128 stands for zero in the data rows.
Here are some points:
157 154 148 106 129 95 163 132 163 142
130 111 159 139 89 157 84 151 86 62
165 149 137 75 144 76 178 120 178 110
100 187 119 68 118 59 183 121 180 139
159 107 157 129 142 161 123 126 123 114
112 176 119 79 137 90 175 105 162 146
94 125 154 204 76 159 60 152 106 89
164 91 138 95 154 171 145 119 98 118
154 111 126 88 146 149 159 110 122 128
149 107 161 131 116 136 148 108 138 138
157 106 124 109 135 129 124 138 144 122
79 157 31 80 171 92 171 111 148 159
156 115 179 108 117 133 148 124 135 128
94 129 165 75 128 134 172 94 138 147
177 84 113 169 119 186 118 119 97 182
164 172 150 63 156 40 183 120 210 117
160 94 115 112 153 133 110 143 128 99
168 90 116 110 169 123 113 160 143 112
65 144 103 255 35 198 27 163 87 135
169 89 96 110 158 128 110 158 141 112
182 144 77 85 187 100 158 117 178 121
103 108 151 191 102 148 68 145 113 106
141 109 167 126 136 137 106 148 126 82
159 80 144 170 101 164 137 103 127 140
170 98 156 93 117 118 137 129 141 129
0 189 38 75 159 57 172 127 103 233
47 137 132 73 124 128 170 91 121 166
161 86 101 115 147 146 99 154 126 100
164 84 112 121 141 132 96 162 131 99
115 120 127 236 53 172 65 134 84 127
162 126 144 91 134 107 149 116 158 131
164 111 157 104 142 116 136 135 146 99
68 135 149 72 128 128 173 93 131 155
178 92 99 101 143 117 130 148 142 114
56 151 71 255 25 221 18 152 69 126
144 130 171 120 120 114 155 108 149 153
176 109 172 116 148 113 141 124 165 136
119 115 140 146 95 162 82 143 76 54
32 more points follow, each with its number after it:
162 120 154 114 147 132 141 106 166 189 0
114 143 119 235 69 177 81 132 54 83 1
116 145 119 206 102 146 95 145 54 0 2
106 127 143 178 106 159 85 144 74 33 3
137 112 166 175 87 170 72 125 93 88 4
57 138 104 255 29 207 30 164 87 129 5
141 105 161 72 183 145 165 100 146 193 6
142 155 157 89 128 94 178 109 166 148 7
139 121 126 84 143 146 175 111 99 130 8
135 96 142 145 121 134 123 131 139 151 9
42 143 114 255 28 205 15 163 90 124 10
161 82 89 116 157 120 119 168 135 98 11
181 146 116 91 156 86 171 126 176 110 12
122 186 58 70 171 63 170 122 177 139 13
106 119 151 170 101 169 78 146 90 39 14
113 132 101 255 38 180 73 131 75 147 15
54 198 121 79 107 59 166 101 162 182 16
106 126 140 164 104 163 82 136 63 54 17
168 87 142 135 145 164 119 127 123 165 18
113 148 82 255 40 194 78 122 49 150 19
168 95 143 159 140 164 116 127 114 154 20
143 107 152 75 181 148 167 99 144 194 21
122 148 102 70 188 109 176 107 162 146 22
97 137 106 255 45 175 70 132 55 144 23
10 231 102 51 135 13 174 132 116 220 24
126 128 149 85 141 148 160 106 108 141 25
121 211 133 34 146 0 203 112 233 106 26
113 204 78 72 170 59 181 118 182 152 27
190 105 66 95 178 108 150 133 166 102 28
131 179 139 85 129 70 173 119 175 148 29
176 106 168 98 163 128 135 118 138 156 30
48 134 114 255 57 180 35 168 90 106 31
Which of these numbered points is nearest to each point below, ignoring the 2 directions in which the first points spread most? Its number follows each.
170 127 53 91 184 114 156 124 162 125 > 28
144 138 177 91 118 117 157 110 153 153 > 7
110 146 128 193 93 149 91 145 52 0 > 2
63 196 115 69 118 58 173 103 163 173 > 16
0 211 76 45 138 32 161 127 99 230 > 24
159 124 183 92 125 95 144 138 168 127 > 16
154 140 142 75 166 109 163 108 171 181 > 0
165 86 129 171 119 184 119 123 99 173 > 18
172 172 107 77 194 80 169 106 184 134 > 27
158 155 152 92 138 83 165 123 176 120 > 29
49 225 99 49 141 17 182 131 141 185 > 24
161 134 94 100 161 92 158 144 173 109 > 13
50 136 129 255 49 185 38 168 90 89 > 31
100 157 107 255 74 177 81 132 54 66 > 1
151 119 146 72 174 128 164 101 150 192 > 18
160 86 157 106 161 169 154 102 140 160 > 21
